Look-ups in named tables: a row name and a column name give one cell, copied from the table.

kelatok:
	zer	saf	fizepif	kep	mamediv	rutur	ridu	zit
gel	2.56	-0.35	4.44	0.31	-0.58	1.46	0.89	4.96
vigite	1.28	3.16	5.35	0.39	1.37	2.38	5.47	-0.73
dok	3.58	2.48	8.21	3.07	4.00	1.56	2.72	4.88
fumenuf	2.42	1.55	-1.86	2.21	4.44	3.00	1.54	1.47
fub	3.76	3.12	0.14	3.19	4.00	2.02	-4.87	3.12
duf	2.84	1.55	7.69	7.03	1.80	5.55	0.64	3.55
bibig	2.55	1.28	3.83	3.70	0.97	5.81	0.44	0.32
naduteg	3.21	6.77	0.81	1.89	1.72	1.98	6.92	-4.03
gafuz	2.17	6.69	-2.53	1.59	1.97	0.61	-0.78	4.02
rab	1.25	6.12	2.13	3.14	3.65	4.37	2.19	2.91
tos	4.53	2.47	8.59	1.99	5.84	4.94	0.32	0.54
ren	2.04	7.88	-5.25	2.74	-0.06	4.01	5.78	0.69

gel, saf: -0.35
fumenuf, mamediv: 4.44
duf, fizepif: 7.69
vigite, zer: 1.28
bibig, kep: 3.70
vigite, kep: 0.39
ren, zer: 2.04
tos, fizepif: 8.59
fumenuf, rutur: 3.00
dok, zer: 3.58
dok, mamediv: 4.00
dok, saf: 2.48
ren, zit: 0.69
rab, kep: 3.14
fub, zit: 3.12
duf, zit: 3.55
bibig, zer: 2.55

Table bave
	surom	fisif	nekunat
vogo	75.9	73.9	67.8
rom	80.4	67.0	56.0
zumizak	64.9	48.1	45.5
pib	74.5	74.8	70.2
zamas	38.8	28.8	31.6
vuvafam	64.9	44.2	39.7
lovemo	62.2	53.7	50.1
savuk	54.9	23.6	23.6
dafu	72.1	65.2	56.5
ras	66.4	60.2	54.6
deko	56.2	57.2	49.2
tugek	67.6	74.9	66.0

zumizak, fisif: 48.1
lovemo, fisif: 53.7
savuk, nekunat: 23.6
rom, surom: 80.4
ras, nekunat: 54.6
vuvafam, nekunat: 39.7
savuk, surom: 54.9
vogo, nekunat: 67.8
deko, surom: 56.2
dafu, surom: 72.1
pib, surom: 74.5
deko, fisif: 57.2
dafu, nekunat: 56.5
zamas, nekunat: 31.6
vuvafam, surom: 64.9
ras, surom: 66.4
rom, fisif: 67.0
zumizak, nekunat: 45.5

seto =
cols = zepogog, movivus, tek, veduves, godisin, mifal, finuz, fezas, gigefiv, pob
lup: [-42, -355, 153, -54, -469, -101, -81, -447, 91, -181]
sokuv: [-210, -341, 95, 247, -473, -208, -226, -527, 677, -190]
non: [-142, -381, 58, 257, -467, -183, -166, -531, 631, -215]
dopini: [10, -275, 253, -52, -606, 26, 73, -359, 216, -211]
gafa: [1, -300, 251, -39, -610, 29, 78, -365, 208, -233]
rekoseg: [-115, -380, 43, 205, -397, -164, -187, -578, 574, -130]
todiro: [-799, -872, 349, 110, -119, -354, 283, -615, 805, 264]
lep: [-708, -794, 335, 59, -142, -330, 289, -620, 739, 251]
tiroloz: [-51, -355, 170, -81, -499, -61, -33, -453, 110, -149]

tiroloz, gigefiv -> 110
tiroloz, godisin -> -499
dopini, zepogog -> 10
gafa, pob -> -233
non, pob -> -215
sokuv, godisin -> -473
lup, tek -> 153
sokuv, veduves -> 247
gafa, movivus -> -300
rekoseg, zepogog -> -115
todiro, pob -> 264
todiro, gigefiv -> 805
tiroloz, tek -> 170
non, gigefiv -> 631

muf:
|  | toman | viv | bam | roro | gefolas | sugutob |
|---|---|---|---|---|---|---|
| fut | 168 | 135 | 82 | 143 | 155 | 186 |
| logen | 103 | 135 | 202 | 179 | 73 | 90 |
| ver | 146 | 112 | 88 | 89 | 170 | 150 |
| tozuvom | 195 | 151 | 197 | 157 | 218 | 177 |
| lis | 196 | 185 | 66 | 207 | 108 | 84 |
| bobil | 99 | 156 | 62 | 82 | 122 | 102 |
| liv | 73 | 69 | 87 | 144 | 59 | 82 |
| puza | 205 | 226 | 194 | 170 | 87 | 65 |

sugutob of tozuvom is 177
bam of bobil is 62
roro of fut is 143
toman of liv is 73
bam of lis is 66
gefolas of logen is 73
bam of ver is 88
viv of bobil is 156
roro of ver is 89

nel
           puv    gos    meb    gel
fon      38.60  15.79  50.70   7.58
maz      78.33  26.66  20.89  23.91
nub      53.50  75.59  37.46  51.13
velogep  38.60  15.79  47.39   7.58
zunaku   73.37  26.66  34.14  51.13
patu     38.60  15.79  47.39   2.13

meb of velogep: 47.39
meb of maz: 20.89
meb of nub: 37.46
gos of nub: 75.59
gel of maz: 23.91
gos of maz: 26.66
gel of fon: 7.58
meb of patu: 47.39
puv of nub: 53.50
puv of maz: 78.33
gel of nub: 51.13
gos of zunaku: 26.66
gel of zunaku: 51.13
puv of velogep: 38.60
Row with the largest meb: fon

murepa:
	lag	dovu	muzir	zulom
gevobi	0.42	-0.68	-0.69	-0.16
fomebo	-0.47	-0.70	-0.05	-0.22
madubu	0.60	-0.33	0.02	0.17
rifugom	-0.46	-0.35	-0.12	-0.62
mok	0.16	-0.34	0.57	-0.31
nukota	-0.47	-0.51	-0.40	-0.65
sug	-0.73	-0.26	-0.63	0.28
miru	-0.38	0.26	0.51	-0.12
gizi	0.36	0.57	-0.22	-0.28
lim	-0.47	-0.38	-0.37	0.31
saz	-0.61	-0.16	0.56	0.32

dovu of sug: -0.26
muzir of saz: 0.56
zulom of madubu: 0.17
dovu of miru: 0.26
lag of madubu: 0.60
dovu of mok: -0.34
zulom of nukota: -0.65
zulom of fomebo: -0.22
lag of saz: -0.61
dovu of gevobi: -0.68
zulom of sug: 0.28
muzir of gevobi: -0.69
lag of gevobi: 0.42
zulom of gevobi: -0.16
dovu of nukota: -0.51
Row with the largest dovu: gizi

Table mos
|  | teti | nit | nofanop |
|---|---|---|---|
| kogaso | 171 | 134 | 109 |
| kos | 92 | 82 | 142 |
| patimoz | 165 | 101 | 140 |
| dofi | 155 | 99 | 147 |
| bulas | 166 | 101 | 141 |
| vaz | 211 | 132 | 91 |
| gur | 148 | 169 | 74 |
| rem | 69 | 246 | 19 |
| befibel | 70 | 50 | 148 |

What is the teti of patimoz in mos?
165
What is the nofanop of patimoz in mos?
140
What is the teti of kos in mos?
92
What is the nofanop of befibel in mos?
148
What is the teti of bulas in mos?
166
What is the teti of gur in mos?
148
What is the nofanop of bulas in mos?
141
What is the teti of befibel in mos?
70
What is the nofanop of kos in mos?
142
What is the nofanop of vaz in mos?
91
What is the nit of rem in mos?
246

Table pegas
cols = nuvomeg, supozop, zamip, bas, les, vavapal
dodur: [93269, 88069, 57517, 54467, 37342, 70062]
pib: [52841, 92498, 37689, 65462, 15827, 94247]
komuvof: [45564, 81933, 34693, 66413, 28062, 99603]

dodur, les => 37342
dodur, supozop => 88069
pib, bas => 65462
pib, zamip => 37689
dodur, nuvomeg => 93269
komuvof, bas => 66413
dodur, bas => 54467

mugap =
|  | tem | fir | rolu | kap | geker | rab |
|---|---|---|---|---|---|---|
| guk | 34.391 | 50.413 | 52.388 | 60.195 | 71.544 | 80.754 |
| fim | 51.863 | 42.053 | 55.131 | 71.118 | 44.372 | 58.488 |
| toza | 99.526 | 32.046 | 56.159 | 47.943 | 45.330 | 48.587 |
| lidegub | 52.610 | 32.742 | 53.066 | 44.443 | 68.936 | 56.175 |
| zeluma | 56.085 | 86.279 | 52.546 | 71.057 | 53.478 | 54.317 |
| nobenod | 52.295 | 7.587 | 49.398 | 40.615 | 55.601 | 87.206 |
| gub | 32.739 | 73.078 | 46.616 | 37.012 | 53.070 | 65.341 |
| muk | 54.231 | 58.385 | 46.200 | 59.671 | 56.281 | 73.195 |
| muz | 60.820 | 31.284 | 48.493 | 36.863 | 49.861 | 74.736 |
| kekolit | 55.950 | 55.770 | 64.165 | 43.254 | 34.065 | 62.588 |
| tel | 26.067 | 89.269 | 46.479 | 46.976 | 52.642 | 49.152 |
| peb | 9.072 | 49.309 | 44.908 | 36.646 | 46.359 | 43.811 |

lidegub, rab -> 56.175
kekolit, geker -> 34.065
nobenod, rolu -> 49.398
guk, rab -> 80.754
toza, fir -> 32.046
guk, tem -> 34.391
nobenod, kap -> 40.615
kekolit, rab -> 62.588
lidegub, fir -> 32.742
peb, tem -> 9.072
muz, kap -> 36.863
peb, geker -> 46.359
gub, tem -> 32.739
tel, fir -> 89.269
guk, kap -> 60.195
muk, rab -> 73.195
fim, geker -> 44.372
gub, rolu -> 46.616
zeluma, rab -> 54.317
tel, tem -> 26.067

